128 stands for zero in the data rows.
Some points, each followed by its number:
[142 133 171 132 175 104  67 130  61 166  96  94 140  71 102   0  29 141  82 146 121 161  92  75  79 107 237 123 135 117  90 163 211 174  67 141 109 206  82 113 157 125 130 141 154  64 128 130] 0
[195  87  41 104 128  28  81 162 164 122 122 114 148 146 101 165 119 124 124 119 126 140 116 125 176 143 154 136 157 153 172  94  33 117 137 150 185  58 131  93 122  72 118 200 101 140 146 193] 1
[143 152 162 148 148 151  81 140 141 161  76 106 189   6 130 116 108 121  77  40 172 201 173  85  31 181 131 181  86 121 165 150 153 136  72 128 203 201  92 127 150 131  68 107 114  60 175 106] 2
[116 130 132 203 154 165 103 140 164 126 112 149 201  87  74 102 212  78 107  85 190 239 153 107 161  99 111 174 101  82 137 135 145  64 114 168 157 144 107  85 179 148 156 125 119  60 152 117] 3
[109 135 106 129 164 113 111 145 124 125 144  94 191 110 105 145 143 161 130 163 126 183 107 130 106 137 128 171 107 141 109  87 129 146 115 151 133  83 129 139 118  69 146 111  97 126 158 113] 4
[126 104 133 151 109 110 219  87 196  92 223 113  60 170 213  72 136  90  54 123 118  85  97 123 130 131 108 119 212 164 172 121 137 136  98 142 163 132 127 135  99 135 129 159 109 107 151 141] 5
[145 133 205  93 102 203 199 172 118  78 112 142  73 154 189 116 113 141 106 196  60 140  78 157 164 174 118  91 197 165  93  40 118 154  74 135 123  78 123  94 170 152 184 174  84 147 154 110] 6
[ 86 165  70 147 146  76  80  94 132 148 129 130 109  61  80  77  44  92 121 134 132 183 155 137  88 147 135 142 144 116 154 224  68 129  91 114 110  75 175 106 127 148 177 139 158  86 177  98] 7
[189 132  67 154 128 163 101 114 223  44 170 133  85 157 106 255 114 105 125   8 134   0 161 148  87 160  43 159 102 108 136  42  27 179 191 122 175 118 105  96  33  65 133 108 155 109 169 224] 8
[132 154 163 181 150 148  87 109 174 163  77 109 205   3 116 101 102  90  75  29 170 216 185  93  47 189 145 186  76 126 163 155 168 129  67 142 228 206  85 130 155  98  60 111 137  36 184 107] 9
[ 76  78 128 215 168 172 133  84 192 137 158 164 166  92 129  60 198  92  87  71 221 216 174  84 150 116 117 151 114  56 149 211 148  62 116 155 150 151  91 149 152 143  91 185 124  75 147 116] 10
New points follow, each followed by the numbers of its five nearest points above, looking only along the 3 directions in which the numbered points spread most, smallest number first.
[100 105 109 162 177  92 135 110 156 128  86 128 103 117 179 146 159 172 127 204 126 144 152 103 101 162  98 130  94  99 145 149 105  78 160 140 135  98 173 138  93 157 144 147 133 120 110 143] 1 3 4 5 7
[135 119 155 144 155 167  65 116 151 135  93 122 164  66  86 119 100 125 108  73 163 145 126 101  92 137 161 158  84 119 116 103 159 125  99 152 169 188  62 125 124 118 125 129 125  76 169 112] 2 3 4 7 9
[188 147  64 154 146 152 136 119 189  49 208 125  90 193  89 255 146 131 125  43 127  67 125 180 113 128  55 165 106 138 122  39  13 199 184 132 165  97 120 120  32  69 153  72 154 157 151 231] 1 4 5 7 8
[134 101 109 125 138  52 133 171 174 129 136 117 115 119 167 129 125 167 120 212 121 149 140 101 163 166 125 119 183 135 146 142  99  67 115 127 136  76 156 108 138 114 116 193  89 142 113 113] 1 4 5 6 7
[116 135 221 118  89 159 184 116 101 127 116 240 105 165 141 128 188 115 119 128 181  84  96 110 130 110 165  71 103 130  40 175 135  83 173 154  84 105 108 183 175 113 166 110 109 118 144 138] 1 4 5 6 7
[160 120 188 119 179 105  73 138   5 177  93  65 156  91 109  30  53 166 106 150 103 141  70 137  90 101 255 163 129 145 103 150 225 189  85 119 100 172  98 115 145 116 184 145 143  82 147 130] 0 2 4 6 7
[118 162 111  89 128 149 114 138 144  92 160  91 126 157 160 139 130 112 148 129  49 106 125  88 173  84 114 149 124 156  67  67 103 133 145 148 138  93 118 185 117  96 193  71 121 213 117 194] 1 4 5 6 7
[136 134 121 136 148 117 134 141 196 143 155 150 140 139 173 150 165 180 130 210 139 149 140 120 144 132  93 123 124 120 143 122  96  57 142 110 139  63 167 105 137 122 148 162  83 178 112 131] 1 4 5 6 7
[173 175 150 126 102 163 124 125 144  91 133 190 118 188  70 237 120 116 177  30 174  65 220 142  49 104  85 111  82  93  83 120 116 170 147 157 197 131 104 109 156 115 167  59 181 149 137 230] 1 4 5 7 8
[166  99  49 177 147 125 122 101 202 183 162 157  98 122  94  72 116  87 166  88 177 171 144 126 189  92 137 120 171  81 174 162 151  97 165  96 112 109 122  55  75 169  96 163 191 107 101 147] 1 3 4 5 7
[126  78  46 190 155 128 122  44 168 184 110 136 188  91 102  80 143  54 123  53 208 162 151 159 206 120 153 130 130  95 158 187 178 120  97 119 132 116 118 159 114  90 109 198 121  79 129  74] 2 3 4 7 10
[104 137 166  14  69 133 159 173   0 152 144 166  84 199  65 152 168 164 242 203 111  39  74 137 147  66  99  96  72 174 122 141 111 136 130 125   6 116 148 174 113 189  35  84  85 212  34  55] 1 4 5 6 7
[113 203 160 101 106 152 179 126 142 104 187  73 129 145 179 157 138 115 150 157  33 113 112  81 169 112  96 143 132 130  49  72 128  88 140  68  85 129 127 156  98 102 194  49 130 224 149 138] 1 4 5 6 7
[132 143 116 139 141 142 125 139 202 170 154 167 143 116 168 108 140 156 113 168 165 188 154 123 142 114 100 102 143 101 170 131 103  68 135 102 156 108 147  90 156 167 145 163  94 169 112 160] 1 3 4 5 7
[ 55 116 145 146 131 168 128 138 171 151 157 154 168  81 141 141 185 181 104 118 191 129 165  71 136 171  90 133 101  78  85 148 127  55 130 132 111  84 121 144 106 131 129 160 103 112 172  86] 3 4 5 7 10
[156 144 150  87 110 173 159 132 153 113 132  78 102 165 168 212 107 178 198 154  84  33 133 191 147 120  96 149 152 132  96 134 111 131 214  20  51 165 142 125  82 134 142  50 169 175  92  60] 1 4 5 6 7
[130 177 152 122 161 156 126 151 103  88 124  85 162  93 112 130 142 165  95 146 108 172 125 137  58 172 115 160  54 144  90  92 150 151  69 165 152 144 142 186 168 102 141  56  75 141 164 144] 0 1 2 4 7
[101  54  64 163 153  41 142  92 117 164  96  91  65 101 134 111 123 160 148 162 157 132 145 164 118 163 106  90 120 123 203 137 104  98 201 164 145  84 162 137  74 152 170 175 130 105 129 174] 1 4 5 6 7
[162 132 140 224 135 198 130 122 161 175  62 152 179 130 121  47 175  19  82 130 211 222 178 123 191 116 104 124 149  98 187 200 153  86  81 188 134 165 158 100 193 191  55 209 105  50 113  40] 2 3 7 9 10
[ 83  76  83 183 185  77 104 115 109 120 119  97 143  87 132  57  85  86 113  88 151 219 153 102 114 170 154 144 186 111 186 227 175 132  64 128 150 175  94 130 167 139  59 193 161  26 150  85] 2 3 4 7 9
[104 157 171  89  67  97 146 128  48 142 107 192  76 136 105 140 111  93 181 166 103  96 131 157 126 116 154  31  71 177 113 139 140 168 177 156  71 102 216 132 129 137 137  96 126 171  94 157] 1 4 5 6 7
